grid =
[[109 131 129 145 128 122 141 108]
 [127 142 122 132 114 129 145 140]
 [113 126 131 141 111 124 135 105]
 [126 140 145 113 139 106 123 140]
 [133 116 128 119 113 138 125 148]
 [128 146 140 138 138 129 131 137]
 [143 119 126 109 100 132 127 149]
 [125 150 132 135 130 147 130 131]
 [114 144 131 117 140 129 115 116]
 [127 144 135 140 139 136 132 136]
 [125 114 117 138 112 139 143 131]
 [139 138 109 136 129 119 133 128]
 [127 142 122 132 115 128 146 141]]
Rows and columns are counted from 0.
(0, 0) => 109
(7, 1) => 150
(10, 4) => 112
(6, 7) => 149
(10, 2) => 117
(5, 0) => 128
(8, 2) => 131
(11, 1) => 138
(12, 5) => 128
(1, 1) => 142
(9, 5) => 136
(6, 2) => 126
(12, 4) => 115
(5, 1) => 146
(7, 6) => 130
(3, 2) => 145
(9, 7) => 136
(5, 4) => 138
(9, 1) => 144
(7, 0) => 125
(4, 2) => 128
(10, 0) => 125
(3, 0) => 126
(5, 3) => 138
(5, 2) => 140
(10, 6) => 143
(10, 5) => 139
(6, 6) => 127
(1, 0) => 127
(4, 3) => 119
(0, 1) => 131
(8, 5) => 129
(3, 7) => 140
(0, 6) => 141
(2, 1) => 126

W =
128  137  134  132  119  140
114  126  156  103  115  128
W[0, 0] -> 128
W[1, 0] -> 114
W[:, 5] -> [140, 128]

a =
[[121 137 123 117 126 126 105]
 [136 118 118 131 121 150 126]
 [141 130 148 122 125 142 125]
 [121 131 132 149 123 123 119]
 [117 132 133 108 123 120 140]
 [140 123 108 129 136 117 138]
 [121 130 137 121 144 138 130]
 [119 133 115 137 131 140 147]
 [113 139 110 120 125 130 113]
 [128 129 139 125 141 148 139]
 [118 133 131 130 116 134 137]
 [112 141 123 136 137 119 135]]
a[0,0] => 121
a[11,1] => 141
a[:, 6] => [105, 126, 125, 119, 140, 138, 130, 147, 113, 139, 137, 135]
a[:, 2] => [123, 118, 148, 132, 133, 108, 137, 115, 110, 139, 131, 123]
a[9,6] => 139
a[3] => [121, 131, 132, 149, 123, 123, 119]
a[1,0] => 136
a[5] => [140, 123, 108, 129, 136, 117, 138]
a[10,3] => 130
a[9] => [128, 129, 139, 125, 141, 148, 139]
a[3,4] => 123
a[2,3] => 122
a[6,0] => 121
a[5,6] => 138
a[10,4] => 116
a[10,1] => 133
a[6,1] => 130
a[:, 1] => [137, 118, 130, 131, 132, 123, 130, 133, 139, 129, 133, 141]
a[6,4] => 144
a[4] => [117, 132, 133, 108, 123, 120, 140]
a[11,6] => 135
a[10] => [118, 133, 131, 130, 116, 134, 137]
a[3,3] => 149
a[:, 3] => [117, 131, 122, 149, 108, 129, 121, 137, 120, 125, 130, 136]
a[:, 5] => [126, 150, 142, 123, 120, 117, 138, 140, 130, 148, 134, 119]
a[9,3] => 125
a[11] => [112, 141, 123, 136, 137, 119, 135]
a[0,2] => 123
a[:, 0] => [121, 136, 141, 121, 117, 140, 121, 119, 113, 128, 118, 112]
a[10,2] => 131
a[7,3] => 137
